In the rows, zero is written as 128.
The rows of R fall into a few groups, which share some directions, and each row is roughly a mix of its group's hidden directions.
R (129 x 12):
[[185 132 125 127 154 128  82  64 130 129 153 166]
 [127 129 122 108  85 162 125 124  66 120 140 196]
 [126 142 132  92  82 173 171 150  89 113 159 168]
 [ 80 138 101 157 147  70 153 139 107 110 119 183]
 [153 127  85  88 144 174 121 131 125  79 127  71]
 [136 184 141 145 175 113 156 112 167 178  97 119]
 [146 195  99  79 166  99 147  95 136 116 144 128]
 [130  57 145 154  82 124 107 160  91 114 120 159]
 [ 99 125 171 136  77 150 178 148  82 112 143 158]
 [154 129 148 132  72 119  97  85  80 139 128 180]
 [ 97 120 139 132  85 149 151 158  76  71 136 164]
 [107  93 135 156 128 184 122 167 105  69 159 138]
 [112 162  68 120 173  95 104 121 150 143 105  82]
 [134 166 118 103 146 185 193 114 133 108 162 108]
 [147 138  83 142  65 125 122 109  94 159  72 127]
 [124 155 165 134  96  93 153 144 155 205 112 128]
 [102 133  75 108 123  83  54 107 120 138 143 127]
 [ 94 101 105 141 181 113 148 147 148  88 155  72]
 [127 101 120 123 133 189 155 141  92  59 112 110]
 [124 117  72 126 111  93  77 135 125 145  74  89]
 [131  96 193 144 153 147 152 184 150 109 102 105]
 [110  61 142 128 174 109 121 163 125  91 163 157]
 [112  90 144 121  42 100 104 153 102 137 119 130]
 [107 182 123 115  63 148 144 112  98 150 110 171]
 [129  92 122 161 175  95 109 117 166 117 110  64]
 [156 116  90 140 205 120  99 120 113  93 156 105]
 [143  76 163 130  65 170 139 120  97 112 116 156]
 [121 145 124 164 173 165 205 135 121 111 149 147]
 [169 110 177  82  97 163  93  93 129 100 141 137]
 [150 108  83 125 119 120  93 189  88  87 141 100]
 [122 161  67 140 175  89  98 112 126 160 164 135]
 [111 164 115 170 109 103 178 132 138 194 106 145]
 [ 76 125 169 136 119 141 186 162 166 116 125  93]
 [ 99 144 129 107  71 183 140 102 125 111 170 167]
 [121 116 178 128  74 173 181 141  99 109 131 151]
 [132  58 141 147 140 102  98 140  99  75 129 162]
 [164  79  88 108  97 125  71 162 120 117 132  97]
 [166 155 130 157 155 136 109 130 152 118 109  44]
 [ 95 127 122 138 121 106 167 203 162 161 138  98]
 [102  80 154 125 131 159 128 164  89  91 158 178]
 [ 71 129 162 150 118 123 167 122 174 132  90  83]
 [147 144 106 102 101 184 145  72 117 117  80 103]
 [152  85 116 122 194 164 142 172 132  94 149 117]
 [143 183 106 111 141 122 138  83 150 182 176 138]
 [114 163  72 124 150  76  99  88 121 144 164 148]
 [167 119  96 141 196 101  74 117 138 131 140  99]
 [118 123 125 136 142 185 190 161 114  78 111 104]
 [157 130  85 141 168  85  64  97 125 141 147 146]
 [106 136 176 126 126 179 123 163 149 192 138 157]
 [127 153  75 109 191 110 106 105 164 141 152  95]
 [133 108 125 100 102  63 110 131 130 158  61 113]
 [116 154 142 158 156 141 197 125 123 138 180 170]
 [160 125 169 134  95 178 169 129  95 101 157 167]
 [114 129 165 127 143 198 178 159 162 118 103 139]
 [ 79 127 109  90 159 122 192 109 135  88 155 116]
 [117  86 142 153 101 137 125 147  58  84 132 166]
 [138 176 112  92  98 106 131  78 101 135 110 185]
 [118 103 114 156 174 100  88 103 157 137  62 124]
 [130  71 149 152 158 105 134 177 157  88 144  91]
 [129  95 137 109 124 174 166 124 110  51 141 154]
 [109 116 142 119  52  85  88 148 104 154 107 129]
 [ 83 126  85 165 147  87  89 148 106 116  80 140]
 [112 104 132 148  77 159 137 139  68  69 120 140]
 [ 73 152 152 124 153 133 138  75 166 163  89 112]
 [120  71 155 167 130  84  83 153 138 140  98 156]
 [159 150  69 122 174  94 101  82 121 114 132  98]
 [158 139 108  56  95 122 134  82 147 170 118 124]
 [154 175 107  96 172  89 126  86 167 160 126 115]
 [125 202 123  97  95 135 143  88 126 168 106 155]
 [160 161 127 111 150  90 119  92 181 182 107 112]
 [117 107 141 100  62 176 159 140  85  98 134 118]
 [123 125 196 143  69 108 177 146 127 145 111 141]
 [136 109 100 173 169  80  73 116 140 121 108  93]
 [131 132  92 123 185 181 165 127 130  79 128  94]
 [139 159 127 126 200 166 151 112 160 120 179 129]
 [ 99 137  63 125 129  80  94 151 122 148 104  83]
 [150 135 189 107 137 101 152 135 175 171  93  99]
 [146  72 141 164  94 138 148 166 148 118 121  67]
 [138  92 163 156 117 172 176 187 115 113 152 136]
 [154  88 140 122 103 178 109 115  96  63 147 107]
 [137 136 159 133 103 142 165 113 116 111 215 153]
 [101 123 154 136  88 145 192 127 149 102 102  73]
 [154 128 142 128  90  77 136 148 130 208 148 116]
 [135  84 124 151 194 137 108 149 151 114 152  71]
 [159 131 146  88  80 108  71 112 109 136 177 145]
 [125 168  89 125  89  94 107  92 120 190 151 140]
 [121  94 175 147  64 130 163 178 110 133 115 140]
 [172 129 153 134 180 179 130 122 151 115  98  76]
 [133 123 176 157 121 159 159 129 114  82 196 139]
 [135 178  83 121 123 106 115  67 119 157 173 144]
 [125 165 152 140 124  73 121 122 144 186 171 167]
 [157  77 138  95  99 173  95 157 132 131 103  82]
 [150 106 108 130 137  81 103  62 155 163  90 115]
 [131 111 147 130  80 174 181 184 113 105 113 113]
 [ 92  88 148 131  69  99 133 180 113 131  94 149]
 [132 100 143 123 124 192 176 150 102  74 156 130]
 [115 125  79 145 136  54  88 107 133 156 118 157]
 [163 137 132 121 143 203 154  98 127  95 176 124]
 [170  88  98 140 123 131 109 109  70  71 120 107]
 [165 113 135 112  61 144  94  79  96 135 108 150]
 [134 155 136 186 160 133 159 109 119 124  60 159]
 [113 128 126  96 126 208 174 148 155 128 143 160]
 [149 109 111  87 150 206 125 109 135  80 129 116]
 [ 79 108  93 123  79 131  68 153 113 132  93 134]
 [146 147  62 143 201 114 103 124 120 105 136 113]
 [142  94 127 172 144  62  94 124 152 108  93  97]
 [137  86 175 134 127 166 168 160 123  76  91 123]
 [130  61 159 176 137 142 109 145 136 100 108  81]
 [118 116 141 126  96 153 141 164  73  70 148 170]
 [ 93 138  63 110 104  94  76 101 109 134 139 153]
 [ 62 144 147 140 140 151 201 121 104 113 137 141]
 [ 89 131 142 128  48 101 129 148  85 149 103 134]
 [108 163 111  98  88 154 180 138  86  91 153 151]
 [121 190 135  85 136 110 134 137 115 129 149 201]
 [ 72 112 105 142 142 122 147 161 138 122  63  83]
 [136 165 103 131 187  81 109 116 172 145 128  88]
 [130  99 106 148 186  84 121 141 162 105 142  73]
 [ 98  82 125 124  79  89  89 183 112 143 138 133]
 [185  70 117 152 138 134  79 136  94  96 137 120]
 [110 165 142 146 197  93 126 146 173 167 139 122]
 [144 120  78 118 141 119  96 147  77 110 175 178]
 [159 144 145 133 186 164 157  91 145 110 174 159]
 [147 176 110  97  98 109 137  55 134 165 125 135]
 [144  78 141 158 170 111  87 143 174 167 126  98]
 [112  89  92 110 128 160 120 155  93  68 112  85]
 [111  94 147 119  97 138 139  51 109 118  77 142]
 [100 136  70 139 168  84  70 141 128 151 139 127]
 [117 116 153 131  49 147 148 139  89 110 108 173]
 [151 148 130  92 101 149 127  97 136 206 125 169]]
One row of each group comes first, with its name. Which group is each row after those in?
[167 176 125 129 149 164 170  93 145 165 172 130]
(18)
[149  99 159 118 111 162 104 156  87 125 149 198]
(42)
[148 117  67 122 156 140 100 137  80  75 155 113]
(28)

[123 109 179 135  68 190 153 125 119 137  98 124]
(42)
[132 121 126 120 156 203 177 129 133  79 104 145]
(18)
[132 116 183 147 119 145 176 135 131 139 183 182]
(28)
[169 137  72 133 198 129 104 105 146 120 157 121]
(28)
[129 133 108 148 159  59  73 115 141 167 144 150]
(28)
[183 106 153 171 149 134 112 102 117 120 138 196]
(28)
[153 182 130 128 144 109 131  95 124 155 196 169]
(28)
[142  89 156  95  86 188 162 145 125  99 159 139]
(18)
[124 156 132 118  70  66 128  99 125 183 128 140]
(18)
[138 103  96 137 175 188 124 145 111  75 164 128]
(18)
[139 166 133 106 121 178 201 134 162 139 141 100]
(28)
